Where one turn sends some rows of the set: a few examples, then the rows asked
W: [ 0.00 -1.40 -0.80 -2.40  0.55  3.23 -2.70  0.03 -0.11  1.01  2.13 -2.20
  0.82  0.04 -1.78 -0.40 -2.71  0.35 -0.33 -3.10 -2.65  0.60  0.91  0.85
  0.21 -0.23  1.53  0.34 -2.32 -1.56 -0.59]
T: [-0.59 -0.38 -1.26 -1.37 -0.24  1.55  1.11  0.63 -4.06 -0.25  0.00 -1.05
 -1.60 -1.88 -2.19  4.17 -0.22 -1.18  0.22  0.82 -0.53  1.19  0.32 -0.47
  1.27 -2.27  0.26  0.51  1.47 -2.26 -1.29]
M: [ 0.13 -1.26 -1.07 -2.72  0.24  2.71 -3.87  0.03 -0.31  1.72  2.19 -1.96
  0.97  0.45 -1.76 -0.46 -2.25  1.29  0.63 -2.82 -1.64  1.56  2.05 -0.57
 -0.01  1.26  1.53  0.77 -2.36 -2.61 -1.56]
X: [-0.38 -0.58 -1.38 -2.07 -1.41  0.69  0.41 -0.10 -3.43  0.00 -0.29  0.58
  0.41 -2.39 -0.72  4.17 -0.87  0.54 -0.91  0.75  0.27  1.84  2.09 -2.01
  0.72 -0.40  0.22  0.55  1.42 -3.60 -3.79]
Z: [ 1.94 -0.57 -0.57 -0.52 -1.31 -0.53 -1.94  0.22 -2.45  0.90  1.26 -0.66
 -2.19  0.21  1.57  0.83  0.64 -0.26 -0.48 -0.13 -0.69  1.08  1.33 -1.95
  0.09 -1.78 -1.04  0.18  2.07 -3.38 -1.22]
R: [-0.10 -1.88 -1.00 -3.16  0.90  2.95 -2.23 -0.04 -0.07  1.19  0.51 -0.82
  1.34 -1.18 -2.52  1.42 -2.54  1.38  0.84 -2.71 -2.26  0.64  1.96 -0.22
  0.90  0.64  2.73  0.32 -2.69 -1.20 -1.54]
S: [ 0.51 -0.73 -0.41 -1.07 -0.76 -1.22 -1.95  0.15 -2.20  1.14  0.19 -0.94
 -2.78  0.93  1.23  1.05  1.04  0.17  0.48 -0.32 -0.47  0.77  1.38 -2.22
 -1.32 -0.89 -0.17  0.98  2.56 -2.96 -0.86]
N: [ 1.66 -0.54  1.65  0.39 -3.06 -0.31 -1.88  0.67 -3.10  0.02  1.22 -0.09
  0.49  0.31  0.04  3.28 -0.52  0.43 -0.64 -0.66 -1.16  0.33 -0.28 -1.13
 -0.57 -1.45 -0.76 -0.80  0.97 -2.07 -0.80]
F: [-0.92 -0.92 -1.71 -3.00  0.51  2.58 -1.17 -0.06 -0.33  2.14  0.95 -0.69
  0.40 -0.19 -2.78  0.21 -2.48  1.09  0.55 -3.28 -2.26  0.35  2.87  0.42
  1.79 -0.10  2.91  0.97 -2.03 -2.80 -1.50]
P: [-1.25 -0.64 -1.58 -1.87  0.23  1.28  1.05  0.28 -4.31 -0.16 -1.00 -1.20
 -2.07 -0.59 -3.16  3.29 -0.43 -0.27  0.30  0.48 -0.94  0.91  1.51 -0.75
  0.68 -2.90 -0.68  2.11  0.79 -2.77 -1.35]
U: [-0.16 -0.80 -0.96 -2.31 -0.19  2.42 -2.95 -0.41 -0.71  2.15  2.35 -1.90
  0.49  0.77 -2.17 -0.26 -2.44  1.57  1.02 -3.11 -2.02  1.54  1.54 -0.26
 -0.56  0.98  1.75  0.50 -2.83 -2.57 -1.68]
G: [-0.99 -1.60 -1.84 -3.00  1.16  2.90 -2.19  0.37 -0.42  1.82  1.03 -0.84
  0.35 -0.12 -2.62 -0.08 -2.31  0.27  0.75 -2.77 -2.18  0.75  2.51  0.48
  1.94 -0.10  2.59  0.81 -1.69 -2.75 -1.60]
Q: [ 0.86 -0.71  0.08 -0.73 -2.07 -0.28 -2.14 -0.11 -1.66  1.53 -0.25 -0.65
 -2.23  1.30  1.07  0.69  1.00  0.48 -0.61 -0.49 -0.94  1.07  2.35 -3.12
 -1.40 -1.64 -0.66  0.85  1.38 -3.19 -1.22]
D: [-1.17 -1.49 -1.79 -2.00 -0.69 -0.16 -0.09 -0.88 -3.21 -1.05 -0.76  0.30
 -0.08 -2.08 -0.28  3.94 -0.76  1.19 -1.50  0.32  0.26  1.27  1.84 -1.96
 -0.98  0.44  0.31  1.20  1.73 -2.89 -3.27]
Y: [-2.10 -0.35 -0.79 -1.66 -0.01  0.11  0.63  0.64 -4.28 -0.84 -0.43 -1.34
 -1.86 -0.42 -2.62  3.81 -0.39 -0.77  0.34  0.35 -0.69  0.78  0.45  0.16
  0.35 -1.78  0.20  1.60  1.66 -2.61 -0.64]
K: [ 0.35 -1.15 -1.60 -1.94  0.47  2.91 -2.25 -0.95 -0.45  0.99  2.42 -2.14
  0.34  0.03 -1.85 -0.48 -2.74  1.22 -0.67 -3.78 -2.56  0.51  1.44  0.73
 -0.03  0.01  1.48  0.65 -2.55 -1.84 -0.64]
E: [-1.14 -1.67 -1.55 -1.64 -1.05  1.26  0.38 -0.82 -3.72 -0.45 -1.36  0.63
  0.45 -1.82 -1.71  4.14 -0.98  1.43 -1.23  0.27 -0.65  1.36  1.91 -2.33
 -0.90 -0.54 -0.48  1.12  0.48 -2.57 -4.12]
H: [ 0.37 -0.95  1.30 -0.12 -2.58 -0.97 -1.52  0.36 -2.89 -0.78  0.46  0.06
  1.05  0.66  0.08  3.42 -0.40  0.91 -1.61 -1.62 -1.23 -0.98  0.19 -0.71
 -1.11 -1.12 -0.26  0.25  1.87 -2.02  0.01]
A: [ 0.83 -1.06  1.20  0.92 -3.02  0.50 -1.87  0.34 -2.84 -0.17  0.13 -0.46
  0.09  1.24 -0.59  3.03  0.10  0.75 -1.58 -1.57 -1.71 -0.64  0.70 -1.40
 -1.10 -2.15 -0.81  0.17  0.78 -1.65  0.38]
B: [-0.15 -1.57 -1.79 -2.39  0.80  3.04 -1.67 -0.66 -0.25  1.79  0.71 -0.81
  0.37 -1.01 -2.68  1.42 -2.19  1.74  1.12 -3.19 -2.27  0.40  2.02 -0.24
  0.65  0.74  3.17  0.12 -2.51 -1.15 -1.60]

N turns into X
S turns into Y
And these:
A turns into E
F turns into K
W turns into R

Where one turn sends some rows of the set: a few examples, then the rows asked
Poso: [-2.03  0.50  1.55  0.55  1.21  0.13 -0.31  0.79 -2.37 -1.09  1.47  1.13
  1.29  1.33  0.88  1.01  1.20  0.48  2.19  1.67 -0.36 -0.22  0.02]
vof: [ 0.35 -0.49  3.21 -0.80  0.37 -0.18 -1.13  0.07 -2.02 -0.11  0.74 -0.73
  1.37  2.69  0.60 -0.12 -1.29  1.26  1.17  0.60  0.48  2.14  0.31]
Lubu: [ 0.57 -0.25 -0.98 -0.85  1.09  0.50 -1.70 -0.62  0.16  2.10  1.93  2.61
 -0.73 -0.31  1.88  0.76  0.32  0.47  0.23 -1.61  1.74  1.88 -0.83]
Gak: [ 0.57 -0.74  0.47  0.09  0.96  1.63 -0.09  0.15 -0.02 -0.61 -0.41 -2.26
  1.02  2.22  1.46 -1.08 -1.69  0.22 -1.09 -1.74  2.40 -0.59 -0.19]
ruda: [ 2.37 -0.48  0.13 -0.32  2.03 -0.69  0.40 -0.86 -0.23  1.85 -0.25  2.21
  0.89 -0.02  0.95 -0.12  1.81  1.27  1.18 -0.71  2.14  1.39  0.30]
sep: [ 0.46  0.04 -0.52  1.42  1.01  0.16  1.06 -0.13  0.00  0.21  0.98 -2.03
 -2.32 -2.75  0.24 -1.63 -1.16  1.34 -0.58 -0.25  0.72 -1.00  1.10]
zivu: [ 0.63 -0.43 -0.84  1.40 -0.47  1.03  1.15  1.08  0.79 -1.47  0.08 -0.58
  1.93  0.53  0.28  1.21 -0.63 -1.45  0.19 -0.29  0.67 -1.89 -0.53]
Zilol: [-2.77  1.07  2.41 -0.20  0.78 -0.86 -0.39 -0.29 -1.08  0.99  2.84  0.31
 -1.75 -2.07  0.70 -0.80  0.75  1.12 -0.03  0.05  0.10 -0.47  0.57]
fiso: [-1.11 -1.61  0.49 -2.26  0.80 -0.84 -1.36  1.24 -0.75  2.61  0.87 -1.97
  0.49  0.99  3.18 -1.35 -1.04  0.12 -0.32 -0.65  0.00  0.18  1.03]
bize: [ 0.21  0.33 -0.49 -2.60  0.39 -2.10 -1.13  2.15 -0.32  0.32  1.55 -1.22
  0.55 -0.79  0.06  2.35  0.66  0.67 -1.39  1.11  2.12 -2.42  1.47]
mav: [ 2.19 -0.49 -0.21 -0.26  1.56  2.06 -0.72  0.45 -0.25  0.47  1.26  1.67
  0.87 -1.87  2.12 -0.35  0.28  0.78  0.69 -1.63  2.38  1.31  1.77]
Tarom: [-0.91 -1.64 -2.68  0.46  1.40 -0.60 -0.27  2.18 -0.75  1.05  1.53 -0.87
 -0.97  0.02  2.24 -0.44 -0.43  0.37  0.82  1.35 -1.25 -0.92  0.80]
Puroz: [ 0.52  1.35  2.73  0.99 -0.69 -1.03  1.53 -1.10  0.75 -0.15  0.98 -0.69
  0.23 -1.61 -1.53  0.50 -0.05  0.21  0.28  0.24  1.07  0.18 -0.61]
fada: [ 0.07  0.94 -0.36 -1.04  1.63 -0.48 -1.45  0.81 -1.54 -1.70  0.67 -1.13
 -0.77  0.44 -0.30  2.80  0.95  1.37 -1.51 -0.30  2.47 -2.65  1.05]
nakot: [ 0.91  1.30 -0.30 -0.84  0.69 -1.12 -1.99  1.63 -1.84 -0.55  1.09 -1.55
 -0.68  0.00 -0.78  3.12 -0.03  1.72 -0.11  2.30  1.73 -0.28  1.77]

sep turns into Zilol
Gak turns into fiso
Lubu turns into ruda
And these:
fada turns into bize
zivu turns into Tarom

Where one turn sends some rows of the set: a few examples, then the rows asked
Dar: [ 1.75  1.18 -0.39 -1.44 -0.88  1.12 -2.74 -1.54 -3.51  2.35  1.29 -0.37
  0.27  0.17 -2.65 -1.32 -0.70  1.27 -0.44  1.88  1.14 -3.21 -4.42 -1.39
  0.75 -0.18]
pima: [ 0.19  0.16 -0.99 -1.44 -0.66  2.69 -3.08 -2.48 -2.17  2.13  2.35 -0.45
  1.25 -0.14 -2.63 -0.75 -0.28  0.04 -0.48  2.72 -0.31 -1.74 -3.80 -0.60
  0.50  1.62]
nup: [ 1.78 -1.44  1.85 -1.88 -0.10  1.53  0.14 -1.49 -2.12  0.49  3.13 -1.82
  2.04  2.33 -0.06 -2.07 -1.10 -1.76  1.15  1.59 -1.30 -2.72 -2.13 -0.20
 -0.23  0.36]
pabol: [ 0.76 -1.28  1.94 -3.48 -1.99  0.71  0.45 -1.11 -1.86  1.55  1.56 -0.42
  1.00  3.08 -0.54 -0.96  0.89  0.93  0.75  1.02  0.02 -1.35 -3.18 -1.10
 -1.87  1.17]
timig: [ 3.15  1.36  0.82  0.61 -2.26  1.32 -0.19  0.41 -2.57 -0.42  0.71 -0.11
  2.17  3.45 -2.63 -3.15 -0.61  1.44 -1.24  2.11  1.45 -3.54 -1.86 -0.13
 -0.72 -1.31]
bafur: [ 2.32  1.20  0.84 -1.20 -3.00 -0.85  0.14 -0.80 -1.89 -0.63  1.11  1.53
  1.86  1.90 -1.08 -1.03  1.99  0.54 -0.71  1.96  0.86 -2.71 -3.68 -1.25
 -1.30 -0.53]
lelup: [ 1.13  0.97 -0.24 -1.55 -0.72  1.32 -2.69 -2.05 -3.06  1.66  1.78 -0.50
  0.36 -0.19 -2.45 -0.35 -0.37 -0.13 -0.10  2.82  0.06 -2.69 -4.28 -1.22
  0.45  0.58]
getuf: [-0.68  0.08 -0.82  0.09 -3.24 -0.39 -0.94 -0.35 -3.07  0.58 -0.63 -0.13
  2.45  0.02  0.29 -3.92  0.02  1.23 -1.30 -1.16 -0.79 -3.53 -0.97 -2.82
 -0.57 -2.83]
Vap: [ 0.69 -0.62 -0.10  0.48 -0.16  3.27  1.24 -1.05 -2.45  0.51  1.85  0.62
  1.81  2.38 -2.08 -2.96 -0.37  3.16 -1.94  2.03  0.80 -0.99 -0.74  1.02
 -0.82  0.46]
Ruf: [-2.68  0.83 -0.78 -0.21 -0.94  0.78 -0.46 -0.37 -1.74 -1.00  0.11 -1.09
  1.01  0.36 -0.59 -1.34 -0.75 -2.09 -0.92 -0.08 -3.01 -1.62 -0.47 -1.20
  0.47  0.24]
razat: [-1.39  0.30 -1.05  0.42 -3.66  2.04 -0.16 -0.32 -1.95  0.52 -0.33 -0.66
  2.49  2.41 -1.07 -4.59 -1.64  0.48 -0.59 -1.54 -1.83 -3.10 -0.37 -2.02
 -0.78 -1.28]
zev: [-3.06  0.15 -2.21  0.19 -3.00  2.27  0.32 -1.20 -1.82  0.08  0.00  0.56
  2.42  1.39 -1.14 -3.35 -0.67  0.00 -1.26 -0.96 -2.34 -1.40 -0.10 -1.05
 -0.60  0.16]
Sina: [ 0.36 -1.49  0.76  0.08  0.26  2.01  1.49 -2.18 -2.87 -0.31  3.39  0.71
  2.48  0.41 -0.40 -1.41  0.04  0.46 -1.35  2.96 -0.97 -1.66 -0.98  1.07
  0.55 -0.26]
pofug: [-2.05  1.48 -0.18 -1.34 -0.85  1.09  0.49 -0.20 -3.07  0.05 -0.25 -0.74
  0.11  2.37 -0.63 -2.06 -1.82 -1.72  0.46 -1.77 -2.31 -2.31 -0.76 -2.17
  0.69 -0.24]
zom: [-1.11 -0.85 -1.35  0.97 -3.69  1.77 -1.69 -0.23 -1.72  0.52 -0.30 -1.48
  2.98  1.23 -1.30 -4.61 -1.10  0.74 -1.38 -0.68 -1.69 -2.82 -0.07 -1.62
 -0.92 -1.29]
Mam: [ 1.46  0.40 -1.06 -0.59 -1.22  1.38 -2.75 -1.99 -3.47  2.55  1.44  0.40
  1.27 -0.17 -2.34 -2.41 -0.59  2.44 -1.04  2.10  1.32 -2.83 -4.04 -1.55
  0.15 -0.31]
Gavot: [ 1.14 -0.76 -0.75  0.56  0.07  2.74  0.91 -0.79 -2.57  0.40  1.88  0.79
  2.19  2.64 -1.51 -3.53 -0.61  2.93 -1.81  1.78  1.08 -1.31 -0.94  0.69
 -0.69  0.39]
fev: [ 1.30 -1.67  2.79 -2.17 -0.22  1.71  0.35 -1.46 -2.55  1.05  2.94 -2.12
  1.65  2.13 -0.32 -1.49 -0.94 -0.91  0.93  1.83 -1.30 -2.82 -1.79  0.01
 -0.04 -0.23]
rokub: [ 1.38 -0.73  1.06 -3.14 -1.29  0.53  0.22 -1.12 -1.63  0.99  1.50 -0.31
  1.09  3.41 -0.64 -1.50  1.14  0.47  1.03  0.96  0.06 -1.36 -3.49 -1.64
 -1.63  1.65]
Fuze: [ 0.94 -0.43 -1.24 -0.48 -1.50  3.23 -3.12 -2.24 -2.47  2.44  2.32 -1.13
  1.90  0.04 -2.97 -2.19 -1.34  0.42 -0.80  2.65 -0.39 -2.71 -3.25  0.00
  0.17  0.65]
reda: [-2.92 -0.45 -1.99  0.49 -2.23  2.36 -1.02 -0.70 -1.05 -0.14 -0.13 -0.65
  2.13  0.99 -1.52 -3.10 -0.56 -0.55 -1.67 -0.36 -2.87 -1.00  0.07 -0.73
 -0.99  0.80]
zos: [-0.98  0.88 -0.76 -0.01 -3.61 -0.05  0.11 -0.95 -3.22  0.33 -0.39  0.67
  2.58  0.89  0.37 -3.39 -0.54  0.30 -0.63 -1.41 -1.26 -3.70 -0.93 -2.99
  0.02 -2.69]
kabi: [ 1.22 -0.09 -1.49 -0.11 -1.92  2.17 -2.79 -2.34 -3.15  2.22  1.92 -0.10
  2.15 -0.71 -2.69 -2.82 -0.71  1.52 -0.95  2.58  0.55 -3.20 -3.24 -0.62
  0.24 -0.39]
gatan: [-1.51  1.31  0.09 -1.40  0.05 -0.12 -0.60  0.56 -3.01 -0.18 -0.59 -1.53
 -0.32  1.46  0.03 -1.50 -1.32 -1.62  0.17 -1.55 -1.56 -2.25 -0.91 -2.60
  0.43 -0.40]
Mak: [-1.28  0.82 -0.69 -1.23 -1.19 -0.87 -0.53 -0.05 -3.56  0.90 -0.91 -0.25
  0.57  0.82  0.68 -2.62 -0.05  1.37 -0.20 -1.96 -0.29 -2.31 -1.48 -3.31
 -0.27 -1.30]
Vofik: [-2.07  1.31 -1.11 -1.50 -1.49  0.20  0.57 -0.51 -3.46  0.85 -0.66  0.91
  0.69  1.64  0.77 -2.21 -0.29  0.59  0.06 -2.04 -1.05 -2.22 -1.23 -3.22
 -0.12 -0.89]
mef: [-2.59  1.39 -0.87  0.11 -1.83  1.48  0.49 -0.99 -2.00 -1.09  0.28  0.17
  1.63  1.03 -0.59 -1.55 -1.03 -2.20 -0.59 -0.31 -3.00 -2.30 -0.27 -0.92
  0.89 -0.38]
gedis: [ 2.53  1.11  1.28  0.35 -2.74  1.44  0.18  0.33 -2.54 -0.40  0.66 -0.44
  1.68  3.28 -2.89 -2.95 -0.44  1.71 -1.54  2.05  0.94 -3.09 -1.78  0.35
 -1.06 -1.73]
pilu: [ 1.93  0.59  1.39 -1.38 -4.04 -0.49  0.47 -0.65 -2.20 -0.24  1.01  1.00
  1.78  1.73 -1.26 -0.85  2.04  0.99 -0.88  2.04  0.49 -2.61 -3.18 -1.13
 -1.29 -1.03]
kizes: [ 0.48 -1.56 -0.05  0.23  0.44  1.92  1.10 -2.22 -2.26 -0.25  3.66  0.49
  3.12  0.47 -0.03 -1.97 -0.16 -0.04 -0.84  2.70 -0.87 -1.85 -1.32  0.81
  0.48  0.04]

mef turns into zev
rokub turns into nup
And these:
Mam turns into Dar
Ruf turns into reda
fev turns into Sina

Where one turn sends some rows of the set: a few examples, then the rows asked
vazev: [-0.86 -2.00 -1.44  1.16 -0.75 -3.28  0.29 -1.07  0.12  2.08  0.13  0.08
  0.15  3.50 -1.55  0.29 -0.30  1.37  0.94  1.15 -0.92 -1.42 -0.74 -0.74
  0.86 -0.85  1.80  1.74 -1.04]
sevev: [-0.55 -2.22 -1.15 -1.16  2.59 -0.29  1.03 -0.45  1.81 -1.08 -0.84 -0.76
  2.52 -0.21  1.08 -1.28 -1.78  1.14  0.65 -1.61 -0.47 -1.49  1.50  0.61
  0.77 -1.93 -0.97  0.27  0.36]
kez: [-1.88  1.00 -1.33  0.66 -1.82 -0.59 -2.50  0.67 -0.27  0.52  0.44 -0.64
  0.13 -0.26  0.42 -0.81  0.84 -0.76  0.14 -2.90  0.57 -0.89  0.45  3.33
 -0.38 -2.57 -2.12  0.69 -0.75]
tov: [-1.90 -0.34 -1.60 -0.18 -2.31 -0.15 -2.43  0.30 -1.34  1.20 -0.14 -0.52
  1.07  0.26  0.39 -0.31  0.94 -0.72  0.28 -1.81  0.92 -0.20  0.32  4.17
  0.16 -2.58 -1.92  1.62 -1.09]
Zon: [ 1.41 -1.29 -1.26  1.09 -1.08 -2.65 -3.26 -0.36 -2.24  1.49 -1.46  0.32
 -1.38  1.59 -0.13 -2.63 -0.97  0.95 -1.16  1.75 -1.28 -0.40  2.25 -0.06
  0.61 -0.67 -1.00  0.24  0.49]
kitu: [-0.73 -1.07 -1.64  0.34 -1.97 -1.29 -0.22 -1.96  0.77  0.34 -0.82 -0.48
 -0.95  1.17 -0.86  0.80 -2.09  0.04  2.77  1.63 -0.17 -0.81 -0.85 -1.10
 -0.20 -0.89  0.18  1.34  0.89]
Veko: [-1.99  0.18  0.54  0.10 -1.49 -0.63 -2.65  0.11 -0.01  1.32 -0.14  0.03
  1.38  0.48 -0.18 -1.01  1.16 -0.69 -1.08 -2.23  1.00 -0.73  1.10  3.55
 -0.30 -2.00 -0.82  1.31 -1.07]
Disig: [-0.95 -2.79 -1.46 -1.43  2.14  0.09  1.90 -0.49  0.40 -0.20 -0.38 -0.52
  3.14  1.08  1.28 -0.50 -1.56  1.80  0.63 -1.19 -0.43 -0.79  1.32  1.28
  0.83 -1.90 -1.61  0.81 -0.54]
Divi: [-1.00 -2.72 -3.13 -1.21  2.08 -0.76  1.29 -0.28  0.62 -0.26  0.23 -0.96
  2.06  0.37  1.39 -1.21 -1.66  1.65  1.14 -1.42 -0.87 -1.25  0.75  0.69
  0.92 -2.57 -1.02  0.47 -0.14]
fer: [ 0.27 -1.50 -0.87 -0.50 -3.96 -0.27  1.99  1.83 -1.34  3.71 -0.19  2.39
  0.35  0.66  0.55 -0.36 -0.76  1.55  0.81 -1.90 -1.07 -0.19  0.01  0.94
  1.54 -0.61 -1.16 -0.95 -1.06]
somak: [ 1.40 -0.11 -0.29  0.88 -1.69 -1.22 -1.95 -0.02 -2.49  0.90 -1.71  0.40
 -0.81  1.17  0.55 -1.22 -2.00  1.52  0.10  2.08 -1.05  0.93  2.12  0.02
  0.01  0.05 -3.59  0.40  0.49]
gava: [-1.25  0.59  0.61  1.55 -0.85 -1.78  1.30 -0.44  0.74  0.87  0.24  0.39
 -0.26  2.34 -0.89  1.35 -1.17  1.75  1.83  0.46 -0.45 -0.78 -1.28 -1.21
 -0.84  0.19 -1.23  0.84 -0.03]
fel: [ 0.64  0.12 -1.07  1.83 -0.68 -2.69 -1.62  1.23 -2.90  1.60  0.17  0.44
 -0.73  2.33  0.38 -1.81 -0.70  2.22 -0.74  1.14 -1.54 -0.11  1.61 -0.31
  0.50 -0.04 -3.12  0.02 -0.12]
devur: [ 1.33 -1.50  0.82 -1.16 -4.37  0.45  0.80  0.77  0.06  3.01 -1.70  2.30
  0.09 -0.22  0.03 -0.82 -1.83  0.09  0.49 -1.30 -0.73 -0.02  0.63  0.91
  1.05 -0.39 -0.44 -1.16  0.20]
Pegak: [ 0.49 -1.81 -1.55 -0.88 -4.07 -0.91  0.41  1.37 -0.36  3.06 -0.28  1.86
 -0.70  0.06 -0.13 -2.22 -1.38  0.47  0.20 -2.28 -1.32 -1.18  0.34  0.02
  1.67 -1.36  0.68 -1.85 -0.57]

Zon turns into somak
gava turns into vazev
And these:
tov turns into kez
Disig turns into Divi
devur turns into fer

